Families of rows that turns and mirrors carry onto each other, the same ones carrying the whole set onto itself: the rest of each named row's family, in list order:
4 families of 8 rows:
vetu: [-26 -35 -31  39  -4 -22 -23  10]
lel: [-39 -30  -2  31 -15   4  15  -1]
Balig: [-34 -10   7  51  -5 -33   3  -3]
peko: [  1   8   0  18   4 -35 -25  -5]
Fazat: [-19 -37   1  11   9  23 -25 -13]
Vela: [ -6 -24 -15  -4  12  12 -27  -6]
Sudi: [-32 -31  10   3  13  -9  10 -26]
natu: [-11  -4 -16  43  -6 -12 -35  17]
pimu: [ -4 -15  23  47   7 -16 -23 -18]
lerol: [-11   6  17  42   0 -23 -15 -23]
Gosob: [-36 -19 -31  -1   0  -5   1   8]
Fedeb: [-40   4   0  34  -1 -41  -8  -4]
ruli: [-38 -42  -9  31   4  15   5  -4]
fudi: [-33   0  -2  31  -7 -45  -9   6]
nisu: [-52 -20 -14  16  -8   5   6   7]
mos: [-31   1 -21  20  10 -42 -11   6]
ruze: [  6 -33  -7   1   9  -7 -27 -17]
Subi: [-26 -40 -26   7   8   3  -6  13]
vumi: [-31   1 -20  23   3 -25  -2  25]
musok: [ -6 -35  10  25   5   5 -18 -35]
tipe: [  2  -7 -13  21 -26  -4 -31  -7]
Mezom: [ -9 -35  13  27  -3  21 -11 -15]
Nepo: [-43  -1  -2  47  -1 -13   7   8]
kag: [-13 -38 -27  17 -23 -15 -19 -14]
sebuf: [-44 -28   7  25  31 -16   6  -2]
Vasa: [-43 -24 -15  13 -14   0   5  17]
nepon: [-29   3  22  29  29  -6  -7   5]
zoz: [  0  -4  -5  16  22 -25 -38  -8]
fod: [-10 -42   0   8   3  18 -25  -3]
lep: [ -7 -13  15  29  16 -22 -39 -24]
foro: [-16   0  25   6  10   1  -2 -19]
rir: [  0 -17  14  26  10 -27 -40 -14]

Which other rows belong to the same family as pimu? lel, Balig, Vela, Gosob, mos, Mezom, zoz
Which other rows belong to the same family as Sudi? vetu, natu, tipe, kag, sebuf, nepon, foro
Which other rows belong to the same family as ruli? peko, lerol, ruze, Subi, vumi, musok, Nepo

Families of rows that turns and mirrors carry onto each other, the same ones carrying the whole set onto itself: the rest of each named row's family, in list order:
4 families of 8 rows:
kon: [  6  -4 -23  -1 -27  -9  23  23   3   5 -20  26   7   1  19  10 -23   1]
vevod: [ -7  19 -20  16  17   9  -6  -4 -11 -10  11  -4   5  22  32   8 -17 -19]
Dif: [ 28  -4  11 -24 -24 -20   5  15   7  31   2  20   3  -2  10  20  15   9]
bisud: [-10 -23   0  14  29   7 -10 -13 -16 -15 -14  -7 -20   6  -2 -20   0 -22]
pebe: [ 16 -19  31   9  -5   3   6 -15  19  -4   7  16 -13  -3 -31  -6  18   9]
gazu: [ -4 -22   2   7 -33 -10 -12  12  25  10   0   8  -5  -1 -31  27  18  12]
nel: [  3  -4 -34  -5 -21   0   7  25   7  -1 -11  24  14   4  16  14 -28   6]
Kif: [ 32   5  17 -32 -29 -17   0  15   6  16   0  21  -8  -4  13   8  13   8]
Kov: [ 17  -6  35  16  -1   8   5  -6  11  -3  12  13 -18   0 -25 -10  25  14]
vifa: [  1  17 -16  -9  -2 -22 -12  13 -28   5 -22   7  -8 -25  31  -7   9 -13]
Diz: [ -8  15 -16  21  25   3   2  -6 -11 -14 -10  -7  -1  20  26  10 -23 -22]
kosis: [ -1 -14   7  14  29   7 -20 -17 -20 -17 -13  -8 -28 -10  -4  -9  11 -17]
ked: [ -5  24 -19  19  25  -4  -8   4 -11  -6 -11  -3   1  27  26  12 -14 -19]
Vata: [  3  -3  14  17  29   6 -27  -6   5  10  20 -20   8   9 -24  21 -12  -7]
ladob: [ -7   7 -30  -1 -24 -16  12  26   6   7 -15  15  22   4  11   6 -19   3]
fegeb: [ -1  -5  24  18  31   3 -18  -7  -6  12  10 -25  -4   1 -27  20  -3 -12]
Vufo: [  7  11 -13 -13   4 -15  -8   5 -30   5 -18   1  -7 -25  40   0   1 -17]
tov: [  6   1  15  31  30  12 -19   2   0   5  10 -20  -4  13 -23  26  -3   2]
Muga: [ -4   4 -22  -2  -8  -7  -6  17 -31   7 -15   1  -9 -32  36   6   0 -11]
Zor: [  0 -15   5   5  18   5 -21 -12 -17 -21 -10 -11 -27   0  -4 -27   3 -22]
labem: [ -2 -18   0   9 -27  -1  -8  22  20  12   9  -5  12   7 -29  21  12  24]
Tadop: [  6  -8   5  16  34   3 -17  -8 -20 -16 -22   1 -30  -1  -2 -17   8 -14]
Luk: [ -6  18  -8  14  17   2   4  -3 -19  -3   1 -10  -4  22  40   8  -9 -25]
lodib: [  7  -1  36  18   2  -2   8 -18  21   2  15  20 -12   3 -30   1  13   1]
Tulaz: [ 23   3  14 -25 -27 -21   9  17   3  23   3  16   8  -8   6  -5  19  14]
batur: [  9  13 -11 -13 -10  -6 -11  17 -35  -2 -12   0 -16 -31  31  -2  -2 -13]
pilo: [ 15   0  38   8  -7  -3   1 -13  20  -8  10  18 -20  -5 -31 -12   8   3]
tud: [  4 -15   1   4 -32  -8  -7  15  22  17   7  -4  11  -6 -25  34   7  18]
bemu: [  7  -3  22  23  25  10 -14 -12   6   3  15 -22   0  18 -22  29   0  -4]
zelo: [ -6 -13  -6   5 -27  -4 -25  14  30   9   9   9   4  -1 -24  31   7  18]
Sakaz: [ 24   3  10 -21 -33 -21  14   6  10  18   1  25   6 -11  17   3  15   9]
katum: [ -6  -4 -35  -3 -29 -13   8  20   4   2 -21  11  14   0  21  13 -19   0]

Which other rows belong to the same family as pebe? Diz, kosis, Vufo, tud, bemu, Sakaz, katum
Which other rows belong to the same family as ladob? Kov, vifa, ked, tov, labem, Tadop, Tulaz
Which other rows belong to the same family as kon? Dif, bisud, gazu, fegeb, Muga, Luk, lodib

Families of rows that turns and mirrors carry onto each other, the same ones carrying the whole set onto itself: the rest of each named row's family, in list order:
9 families of 3 rows:
Begi: [-19   8 -13   3 -25 -10 -37  22 -35  10 -27 -10 -17  10  16 -37  53 -20
 -43   0  24  34  29 -15 -31]
menun: [-15   0 -28  -7  -6   7 -48  19 -19  14 -39  15 -34  14   1 -31  49 -28
 -14  -6  23  44  32 -15 -16]
zera: [ -8   5   5  11  19  11 -26  12  15  -3   7   6 -14  49  -5 -14  15 -23
  -8 -14 -18  13  -9 -22 -31]
Sibo: [-12   0 -16  24  10   4 -13 -14   2   2  14  20  -6  50   5  -9  34 -11
  -9   2 -19  30 -26 -28 -12]
kan: [ -2 -12   9  42 -12  -7 -13 -10  -4  -3  24   1 -14  41  -1  -3  36 -24
  -5  -4  -7  19 -10 -18 -34]
Redek: [ 28   7 -42  25 -11  10  33   7   4   8 -18  12  -3  -3  -2 -18  23  -6
  -4  -8 -15 -11   7 -34 -12]
Bav: [-18   6   4  40  16   7 -18   2 -16 -10  16  10 -21  36 -10 -16  38 -18
 -31 -19  -8  11  -2  -5 -30]
vimav: [-18  30 -18   6 -17  -2 -36  23 -29   1 -23 -15 -25  25   7 -18  39 -29
 -37  -1  42  17  15 -29  -8]
kemo: [ -5   4 -44   1 -11  -1 -12  19 -26  14 -34 -12 -46   4 -11 -23  64 -17
 -22  -5  31  21  37  -8 -18]
nomaf: [ -1  -9  10  25  20   0 -23   4   4  12  17   1  -3  39  -1  -6  39  -2
 -12 -13 -23  38 -10 -16 -36]
pabaf: [ 25  19 -36   1 -11  18  21  14   1  23 -28   2  -2 -16  22  -9  29   8
  -6  19  -1  -6   6 -34 -17]
zokis: [-15  -3  -5  17  28  22  -4 -18  -1 -10  11 -13  -2  42  -4  -4  51  -7
 -26   5  -6  25   2 -16 -44]
Razi: [ 19  11 -38   3  -9  16  20  16   9  30 -17   6  18  -3  27  -2  32   4
   1  -5  -9   3  29 -42 -33]
vud: [ -5   6  15  31  14   3 -22   2   3  -2   7   7 -10  23   5   5  29 -12
 -21   3 -28  14 -22  -3 -25]
nonim: [  1   0 -32  16 -25  -6 -28  10 -12  -4 -49 -22 -20   1  -9 -21  69  -9
 -16  -5  18  50  18 -15 -38]
liguv: [ 30   5 -33 -14  -4  10  20  27  -3  11 -27  16   5   0  25 -29  20 -15
   8   0  -2  -3  25 -36 -23]
laf: [ 15   2 -11  15   9 -21  -9   0 -15  -9   6  19 -10  36   7 -19  39 -20
  -5  -2 -21  19 -37  -9 -21]
Suri: [ -7  -2  14  37   6   3 -12  -7   6   0   6   7 -11  48  21  -7  24  -7
 -10  -1 -26  21  -2 -24 -38]
sasaz: [-25  12 -26  12 -27  21 -31  11 -31  30 -20 -14 -27   2  -2 -23  60 -15
 -20 -11  40  29  26 -24 -32]
reg: [ -5  -4 -22   5 -22   2 -40  30 -23  16 -25  -5 -20  10   4 -11  69 -20
 -20  -2  33  49  37 -33 -18]
visir: [ -6  10 -18   5 -12   5 -42  14 -31  16 -32  -2 -45  11  13  -7  72 -20
 -23  11  34  30  20 -10 -17]
nefi: [  8   9 -32  -6 -10  12  29  24   8  13 -31  10   6 -17  15  -6  46  -2
  13  10  -7   9  20 -46 -13]
zagi: [  6   0 -31   1  -6   2  40   4   0  26 -13   3   9 -24   4 -10  34   1
  11   1  -7   7  17 -18 -19]
sose: [-12  -1  -8   4  -8  18 -39  24 -32  29 -34 -16 -36  10   1 -25  65 -23
 -25  -1  21  45  20 -24 -32]
Peris: [ 25  18 -23  31   1  23  29   6 -15   4 -31   0  18  -6  21   2  35 -14
   5 -18   7  11  17 -41 -19]
Tego: [  2  22 -52 -16   2   9  15  -3  -3  35 -39   9   1 -10   8  -4  25 -19
 -16   3 -12  -2  16 -12 -24]
zimim: [ 18  22 -33 -12  -5   5  32  24  -1  36 -34  -5  -1  -4  12   8  34 -24
   6 -11  -3   1  11 -27 -26]

Which other rows belong to the same family as Sibo? Begi, zimim
Which other rows belong to the same family as nonim? zokis, Peris
Which other rows belong to the same family as Suri? nefi, sose
Which other rows belong to the same family as menun? zera, liguv
Which other rows belong to the same family as vimav? laf, Tego
Which other rows belong to the same family as vud? pabaf, visir
Which other rows belong to the same family as kan? sasaz, zagi

Families of rows that turns and mirrors carry onto each other, the same ones carrying the whole set onto itself: the rest of each named row's family, in list order:
5 families of 6 rows:
Zad: [ -1 -15 -23  18  19 -17  18   5   0   7  -9  15  -7  32  -4  11   0  -2
   4  -5  34  16 -28  17  -9]
zefan: [ -8  10   9 -17 -25  19   1  -8  23  -2  30  -4  -5 -26  27  -3  -1  -1
 -16  10 -28  -6  13 -18  26]
lin: [  7  28  25 -18 -18   6  -4 -14  20  -4  29  -8  -5 -12  10  -4  20   5
   5  -2 -34   6  24  -7   7]
Zoku: [  7  14  24 -33 -17  18  -1  -2  33   4  16   1   6 -30  -3   2   4  21
  -4  -5 -22  -4  15 -14   6]
zuk: [ -4   7  17 -20 -31   6  -9  -1  25   5  24 -14   2 -30  22  -4   9   4
 -15   3 -30   3  13 -20  17]
vir: [-14 -43 -16  15   9   5  12  15   5  12 -26   7   0  26   3  10 -23 -10
   1   1  24   3 -13   4  -6]
tigen: [ -9 -27 -23  16  21 -11  17  12   3   9  -7   4 -13  29   0  12 -12  -5
  -6  -5  35   8 -27   6  -3]
Zavov: [  0 -35 -19  31   5 -20   4  -3  -6   6  -7  17 -22  28  16  -5  -1  -5
  -9  -7  15  19 -32  10  -1]
Tep: [ -4  18  25 -19 -16  11  -7  -7  22  -1  29 -17 -10 -13  15  -2   8   0
  -4  -4 -34  -1  25 -19  12]
Leg: [  0  27  29 -24 -24  13   1  -1  19  17  21  -2  -4 -25  -3   5  -9  17
 -10  13 -23   0  18 -16   9]
Tomo: [ 11  36  29 -19 -27   4   0 -17  14  10  23   9  -4 -25   3  -2  10  12
   1  10 -31   9   6  -8   7]
fevod: [ -8 -23 -25  23  16 -21  13   5  -3   5  -5   7 -13  31  10   7   0 -14
  -3  -5  27  16 -33   9  -2]
bugi: [  3  24  25 -24 -14  15  -1  -4  25   0  26 -12  -4 -12   0   0   7  14
   2  -2 -27  -1  32 -10   6]
Bisi: [-13 -28 -15  19  10 -16  12  -9 -11   3 -20  19 -19  19  12   4  -8 -25
  -6   2  15  17 -36   4  -8]
Ged: [  1 -18 -19  17   8 -14  25  -8 -11   6 -21  21 -10  16  -9   2  -5  -1
   1   9  31  21 -23  24 -15]
denuv: [ 12  32  21  -8 -28  -5   2  -9  19   4  35   5  -2 -21  20  -1  17   0
   7   6 -28   8  23  -9  -4]
Famig: [  7 -21 -17  24   7 -16  12   7  -3  13 -16  24  -9  33  -6   2  -1  14
  -2  -4  27  20 -15  25 -12]
rab: [  9  26  27 -21 -15  12   6   3  28  10  27   8  -2 -20   2   9  -3  12
   6  -1 -20  -7  30 -16  -8]
Kek: [  7  27  24 -22 -30   0  -9  -7  23   4  15  10  14 -20  14   2  24   6
   0   0 -34  11  14  -4   5]
Rituz: [-17 -30 -16  13  13  -6  17  11  -6  14 -24  11 -12  21  -4  13 -24  -8
 -13   8  30  10 -14   7 -11]
pizov: [ -4 -39 -20  25   3  -9  10  -9  -2   0 -18  13  -7  20  19  -4  -2 -23
   8  -2  13  14 -36   8  -3]
nub: [  1  11  20 -13 -20   8   1  -3  25   5  38  -6 -14 -27  23   0  -3  -4
  -4   0 -28  -7  17 -30   4]
lemed: [ -2 -39 -16  12  13  -8  20  14  -8  18 -24  10  -6  12  -8  -2 -14   3
 -10 -10  31  10 -23  -1 -10]
misov: [  6 -26 -21  21   1  -7  21  -1  -1   6 -23  15   5  21  -6  -1  -1   2
  15   7  30  17 -15  28 -13]
zutiv: [ -8 -39 -15  20  15  -6   6  15   2  15 -14  16 -20  31   1   7 -21   6
 -14 -11  23   5 -20   2  -5]
dovi: [ -5  24  29 -18 -26   4  -9  -9  14  13  23  -1  -8 -22  17   2  -2  -2
 -11   9 -37   3   6 -25  14]
Vezez: [  3  33  13 -15 -30   8   0 -13  19   0  22  17  10 -14  22   2  20   1
   0  11 -32   7  19   3  14]
riv: [  3  23  17 -30 -14  30   7  -5  30   2  18  16   5 -20   0   8  -3  16
  -2   2 -21 -11  21  -7  13]
Dok: [  7 -24 -14  16  10 -20  17   5 -14  15 -26  25   2  18  -4  -2   5  -2
   1 -11  23  21 -27  11 -16]
Delor: [ -6 -37 -19  22   5 -22  12  10 -16  17 -21   9  -6  17  13  -4  -1 -16
 -13  -7  20  20 -29  -2  -6]

Which other rows belong to the same family as zutiv? Zavov, denuv, Famig, rab, nub
Which other rows belong to the same family as zuk? Zoku, Bisi, Ged, Kek, Rituz
Which other rows belong to the same family as pizov? zefan, vir, misov, Vezez, riv
Which other rows belong to the same family as dovi? Leg, Tomo, lemed, Dok, Delor

Families of rows that turns and mirrors carry onto each other, the same ones carrying the whole set onto itself: the rest of each named row's family, in list order:
5 families of 5 rows:
Dupef: [-29 -17 -15 -29  19  36   0  -9  11 -24   3]
kefu: [-38 -15  -7 -22   8   2  -2   9  27  17  -2]
Relo: [ -8   4  15 -15  -8  14  26 -11  23 -24 -42]
mut: [-20   4   7 -30 -22  -4  30   5  34  -3   1]
ropi: [-36   0  18   4 -12  18 -17  -7  20 -25 -25]
biluv: [-15   5   0 -20 -40  11 -13  37  30 -34  -4]
sof: [-13  -2   5 -33   1   6  -8   9  38  15  19]
Tegi: [-23  -2   1 -42 -22 -10  18  -1  40  -4  -1]
godim: [-33   2 -16 -14 -17  22 -30  18  11 -26  14]
seda: [-16  -4 -18   2  18  20 -26  18  10  -3 -33]
mopo: [ 10   6 -16 -22   3  38  15   2   5 -45 -16]
dosi: [ -1 -13   0 -28   2  47  -5 -20  21 -24   7]
gezad: [ -4  19 -13 -11 -35  -4 -17  30  29 -18   4]
Vas: [  7   5 -18 -31   8  33   4  -5  14 -50 -12]
ziv: [ 14   3 -42 -22   5  14  -8  28  17  -5 -23]
Ralu: [-19   7  26 -23 -16  17 -21 -10  26  -6 -37]
tev: [ -7  -3  19  -7  -6  17   4  11  31 -34 -48]
Furuk: [ -5  20 -13 -13 -39  -1  -5  36  20 -11  -3]
tabi: [ -5   7 -11 -21 -33  30 -39  16  15 -10   0]
Mip: [-19 -21   2 -40  -5   5  28  16  44  -5  -3]
maleg: [ 13  13 -36 -22   5  15   2  36   9  -8 -17]
mono: [  7  -6 -21 -17  12  10  -2  47  28  -3 -30]
mezir: [  0 -13 -18 -38  -2  40   9  17  19 -48  -2]
Vubid: [  5   9  -9 -27  29  24 -25  14  15   0 -27]
bebeb: [ -3  -2  13  -8  -8  11  13 -18  35 -24 -41]

Which other rows belong to the same family as godim? Dupef, kefu, ropi, seda
Which other rows belong to the same family as Vubid? sof, dosi, Ralu, tabi
Which other rows belong to the same family as maleg? Relo, mut, mopo, Furuk
Which other rows belong to the same family as ziv? Tegi, gezad, Vas, bebeb

Families of rows that turns and mirrors carry onto each other, the same ones carrying the whole set onto itself: the rest of each named row's family, in list order:
4 families of 8 rows:
fid: [  8  14  12   8   9 -45  12 -16]
Selib: [ 36   0  22  19   7 -44   7  13]
Nefit: [ 22   9   8   6   4 -45 -26   7]
niz: [ 33   4  24  13  11 -48   7   9]
sobir: [  4 -25  18   9  -6  10  -7 -34]
zanup: [  8 -31  20  11 -11   1 -31 -22]
soliz: [ 38   7  24   7   1 -43   3  13]
Zesat: [ 22 -35  28  13 -13   7 -26 -11]
Foto: [ -5 -15  12  21 -11   5   3 -33]
rol: [ 21   3  12  15   9 -56 -10   3]
sodir: [ 23   5  21  23  12 -39  27  -4]
gisak: [  8 -28  15   5  -9  -1 -34 -24]
liv: [ 44   7  24  11   4 -27   3  19]
Niver: [ 24 -29  30  12  -9  17  -2 -17]
Fefe: [  4 -29  23  15  -9   8 -13 -30]
Notus: [ 23   8  23  16  12 -42  22  -2]
Vudo: [ 20  10  12   5   3 -54 -11   0]
sus: [  7   7  11  18  12 -51   8 -14]
bim: [ -2 -21  18  21  -7   7 -13 -33]
kuv: [ 27 -21  28  23 -17  15   8  -5]
Fosim: [ 20  13  21  17  10 -20  30  -7]
Tuvi: [ 12   9  17  12  13 -50  11 -11]
mupo: [  6 -25  16  17 -12  -2 -38 -19]
dag: [ 27  11  23  12   7 -34  27  -3]
mur: [ -1  16   4  10  10 -38   1 -21]
lini: [ 18 -32  30  16 -10  14  -7 -19]
zak: [ -1 -18   6  14 -15 -11 -36 -20]
dono: [ 32 -24  21  17 -20  -4 -31   7]
rino: [ 27 -29  28  19 -14   9 -27  -2]
nav: [ 19 -24  30  24 -10  17  -1 -16]
vide: [ 27 -31  26   6 -12   6 -27  -6]
kuvo: [ 20   6  17  10  10 -56  -5   1]

Which other rows belong to the same family as liv? Nefit, Foto, kuv, Fosim, mur, zak, dono
Which other rows belong to the same family as niz? zanup, Zesat, Fefe, Notus, Tuvi, lini, kuvo

